One vector is turned by the same rotation once a tick. Each row is the vector after some number of ticks, and that number follows the row.
The counts run from 0 to 119.
159 99 77 126 168 172 145 172 191 121 134 121 179 118 85 47 117 141 142 122 164 130 142 88 149 126 118 127 180 177 159 52 146 164 119 131 100 131 120 143 136 138 154 132 142 122 98 116 163 145 130 186 129 122 82 92 126 131 88 153 122 130
59
139 104 137 87 153 138 90 165 120 113 141 133 89 132 142 81 165 198 129 129 88 145 120 124 119 138 132 118 150 146 144 77 175 128 132 79 84 129 134 143 86 117 174 75 119 110 80 162 162 152 139 132 141 101 143 130 67 147 99 98 124 151
114
79 116 113 91 97 192 159 188 167 87 113 129 140 164 128 98 143 140 151 117 152 163 109 125 115 143 139 103 173 142 178 91 162 167 154 103 118 137 158 146 133 113 148 161 100 120 71 64 151 161 163 158 100 116 131 146 188 124 83 133 137 121
44
81 127 147 89 78 177 117 173 183 60 114 125 101 171 156 107 154 156 151 113 137 130 111 119 138 135 117 89 142 149 189 116 181 123 125 106 99 115 138 152 131 119 175 144 66 102 68 113 151 179 147 145 96 128 123 165 153 120 81 109 144 137
17
105 97 127 131 119 107 115 153 182 85 116 118 110 117 105 89 138 203 145 134 104 77 132 99 177 117 161 61 175 144 148 112 171 118 125 86 81 164 167 159 100 133 126 101 105 127 75 175 164 124 148 119 115 146 128 125 95 143 100 127 127 158
52
85 103 127 135 127 168 162 176 89 118 120 130 115 130 148 68 148 174 151 108 154 147 122 130 96 142 167 164 179 133 136 105 149 143 163 120 116 202 116 119 127 163 149 157 144 150 129 119 210 144 176 162 96 131 150 83 138 116 123 122 122 113
9
86 111 107 142 124 169 177 165 124 99 109 139 101 119 129 76 153 166 160 121 119 149 135 149 98 112 186 138 164 138 156 95 135 150 174 118 137 206 152 143 145 163 131 146 132 179 112 101 175 155 156 143 98 118 162 109 137 133 96 158 135 113
10
106 130 124 63 108 171 149 170 126 116 140 127 104 152 130 58 154 182 130 99 169 100 118 73 79 160 131 146 140 129 136 62 116 109 208 99 125 130 112 142 105 190 119 151 104 172 117 117 148 161 112 106 128 146 125 99 93 109 97 120 136 132
108
155 151 112 110 111 163 109 184 97 57 136 119 76 182 144 99 141 160 132 101 104 145 117 127 121 96 126 115 141 138 169 113 182 154 128 141 101 177 111 141 100 134 159 132 125 164 84 164 115 137 148 181 59 65 162 122 116 94 82 123 128 170
116
109 86 128 116 108 205 156 187 163 107 149 117 109 128 127 78 100 141 100 120 145 118 110 111 181 130 188 98 167 195 165 123 150 144 168 110 123 162 143 158 172 134 166 138 115 122 95 84 141 178 164 169 88 133 123 128 105 139 78 121 121 115
84
47 114 157 105 121 149 159 181 149 104 134 132 70 146 137 72 151 156 153 93 164 111 148 146 104 177 141 143 127 168 124 88 155 112 177 98 133 148 120 154 165 145 154 135 123 142 89 108 187 167 148 167 110 149 125 160 101 121 105 100 116 107
96
154 107 127 101 167 181 139 164 159 124 122 143 141 124 104 75 141 180 126 146 164 179 118 97 121 140 139 140 178 131 149 35 124 189 138 118 114 108 159 150 95 115 155 112 131 153 129 108 142 187 139 115 120 104 122 94 87 179 72 167 130 122
73
135 104 109 103 116 182 128 141 134 93 123 143 146 137 113 87 111 141 129 140 188 123 103 61 125 160 119 109 166 152 117 62 157 144 140 100 101 127 118 149 78 133 131 128 168 131 121 157 163 157 165 125 78 116 116 68 73 138 72 93 140 133
20
102 90 93 113 124 177 178 185 153 89 110 113 128 151 106 88 116 134 134 141 153 167 124 119 150 118 140 98 189 150 149 92 145 174 157 111 117 166 161 112 154 106 156 146 149 147 77 93 158 163 190 175 85 109 118 120 171 138 75 123 104 105
71
125 110 151 107 100 198 137 172 110 120 145 135 83 114 165 76 140 180 110 104 147 133 95 102 133 137 179 171 179 173 146 124 137 125 185 130 123 173 103 140 124 159 166 132 132 141 135 118 182 166 135 139 93 139 172 88 48 119 101 122 153 129
22
102 99 156 121 127 140 124 163 113 103 104 120 86 122 168 59 176 181 163 97 164 131 119 119 120 146 132 170 183 156 131 113 166 116 149 88 91 151 102 115 121 134 178 125 146 134 124 137 216 159 144 149 124 115 134 87 77 131 117 99 138 151
35
58 92 131 110 121 133 158 190 160 89 94 119 83 146 138 81 146 149 154 115 141 114 148 139 160 126 142 119 163 174 140 119 140 140 171 72 134 169 144 128 187 127 169 129 138 156 71 83 187 183 142 169 114 123 100 142 113 123 94 107 103 124
97
122 115 142 118 141 142 137 183 160 143 104 103 100 120 88 101 120 208 124 134 124 127 143 108 165 112 173 86 192 110 119 107 138 166 137 100 108 190 177 142 88 128 130 73 89 153 79 126 126 128 168 86 111 135 156 121 60 164 101 161 148 125
39
117 148 143 92 119 169 134 171 132 162 115 93 98 123 122 61 110 199 144 80 175 100 121 101 127 121 128 125 149 135 123 79 120 122 117 92 98 170 110 128 106 164 133 73 82 110 73 137 117 108 186 98 120 139 130 99 72 129 117 113 134 95
67
75 139 126 133 103 149 132 140 198 92 94 144 132 140 105 96 151 181 167 124 154 89 128 97 146 126 153 83 165 117 170 105 188 151 96 118 102 162 169 184 84 149 126 139 83 117 81 152 133 142 151 111 95 136 139 146 146 146 84 155 172 139
78
139 136 118 139 118 174 100 171 150 64 116 103 70 180 141 67 176 198 155 96 132 134 140 117 97 90 143 127 147 127 189 105 153 127 119 154 84 169 126 112 137 134 164 137 72 140 102 149 143 153 142 154 92 94 161 125 160 125 112 180 123 143
103
160 116 138 121 180 172 119 171 132 159 132 138 121 142 78 95 105 180 109 149 137 160 134 106 127 129 134 132 165 134 115 64 154 158 112 101 114 153 142 136 98 125 175 59 135 161 96 147 121 172 171 129 121 88 126 96 51 163 79 154 146 108
100
115 130 108 57 106 154 134 168 96 96 140 103 104 157 129 74 122 183 135 100 141 79 108 57 101 145 103 114 139 130 121 78 132 101 175 84 104 157 118 137 77 170 122 139 125 162 87 171 147 141 136 111 117 117 112 91 86 114 93 66 112 138
81
169 111 152 96 166 172 110 179 136 141 138 135 117 135 118 73 181 202 112 135 136 173 133 86 109 143 141 149 194 132 145 74 141 152 153 121 110 112 140 127 95 133 169 111 110 144 123 121 170 180 103 107 139 108 145 95 74 157 103 156 148 147
74
118 143 120 63 101 188 169 160 133 117 105 125 137 129 127 59 140 191 155 108 186 120 96 90 97 147 117 127 186 106 131 41 110 138 181 108 117 141 133 157 61 167 93 145 107 122 90 106 149 133 133 87 118 149 127 85 101 118 101 115 156 127
107
83 147 117 149 118 158 118 154 160 94 104 153 116 173 99 93 159 173 167 106 140 125 140 95 112 102 167 115 153 130 197 126 196 138 94 131 104 190 128 172 106 172 156 161 86 146 93 163 141 148 150 147 107 93 127 113 166 122 90 171 163 146
77
135 112 129 139 131 188 136 144 179 147 123 131 157 111 126 72 126 142 166 93 224 122 136 80 126 152 110 140 161 169 121 54 144 147 103 105 102 101 107 158 127 129 156 105 138 100 108 125 167 162 157 131 127 131 95 93 76 146 76 136 150 120
33
86 100 105 139 145 140 165 169 185 95 121 136 110 126 95 88 158 178 150 144 108 135 151 126 147 121 197 104 167 125 148 77 138 168 173 102 146 179 191 171 132 140 134 136 120 191 117 93 157 164 135 122 110 128 137 131 111 158 82 170 129 138
11
96 116 129 159 122 141 149 167 104 86 102 132 66 143 163 65 164 166 177 98 139 129 144 137 137 118 133 158 175 151 143 135 150 137 154 99 113 211 115 121 141 152 167 137 154 169 113 155 200 166 160 170 102 83 149 94 101 113 103 122 135 141
36
136 101 115 123 193 167 135 166 168 142 142 151 161 110 89 61 135 152 142 106 182 154 129 103 122 155 126 159 173 166 147 50 187 168 116 120 99 112 106 160 101 122 152 116 155 106 104 138 176 148 134 175 138 124 105 95 105 126 89 140 142 124
60
146 115 132 85 131 155 91 184 88 78 147 125 69 159 144 85 157 195 124 104 92 146 96 129 121 111 121 122 153 149 157 118 168 136 139 101 87 150 117 120 89 112 173 96 130 124 72 167 153 140 127 162 104 68 154 114 87 113 99 88 127 162
115
120 108 93 114 175 127 133 166 151 133 131 135 144 112 71 61 104 192 149 133 98 131 122 126 145 116 170 99 181 136 136 102 171 176 126 107 85 174 156 166 68 130 117 87 113 105 51 164 140 97 146 151 123 139 136 115 108 136 113 136 134 138
26
118 115 148 113 176 166 127 171 131 148 127 159 122 104 141 80 171 163 144 84 152 163 117 136 99 152 127 181 179 156 160 72 186 162 133 124 99 123 113 164 82 137 158 102 130 108 96 134 185 144 122 168 156 114 147 92 85 127 104 122 165 134
61
123 91 113 83 107 188 144 204 164 76 138 94 85 151 116 76 121 136 91 100 147 139 138 117 155 126 141 108 158 164 165 120 145 158 190 145 111 132 126 136 167 109 150 147 97 142 73 70 146 143 127 174 87 164 135 158 114 106 79 136 131 138
57
120 118 131 97 172 146 133 168 155 148 119 129 110 104 105 65 157 197 163 105 112 132 134 143 142 111 128 135 170 150 127 69 149 164 120 58 97 139 144 157 99 123 152 69 103 89 43 147 146 134 105 133 186 117 104 114 81 149 109 123 132 147
0
110 98 109 119 129 134 161 180 169 90 87 111 114 138 108 81 119 144 156 150 127 125 151 116 178 93 138 106 178 164 140 97 124 162 160 73 133 172 164 138 169 121 170 110 156 161 79 106 163 188 155 158 120 84 92 104 102 152 86 137 105 131
98
102 126 155 130 143 165 153 173 107 115 110 155 91 117 164 81 196 172 177 86 137 152 119 173 107 124 134 184 172 147 160 95 172 148 155 111 94 147 106 158 111 139 163 111 142 134 104 122 183 152 103 151 135 106 160 107 69 111 109 117 172 170
62
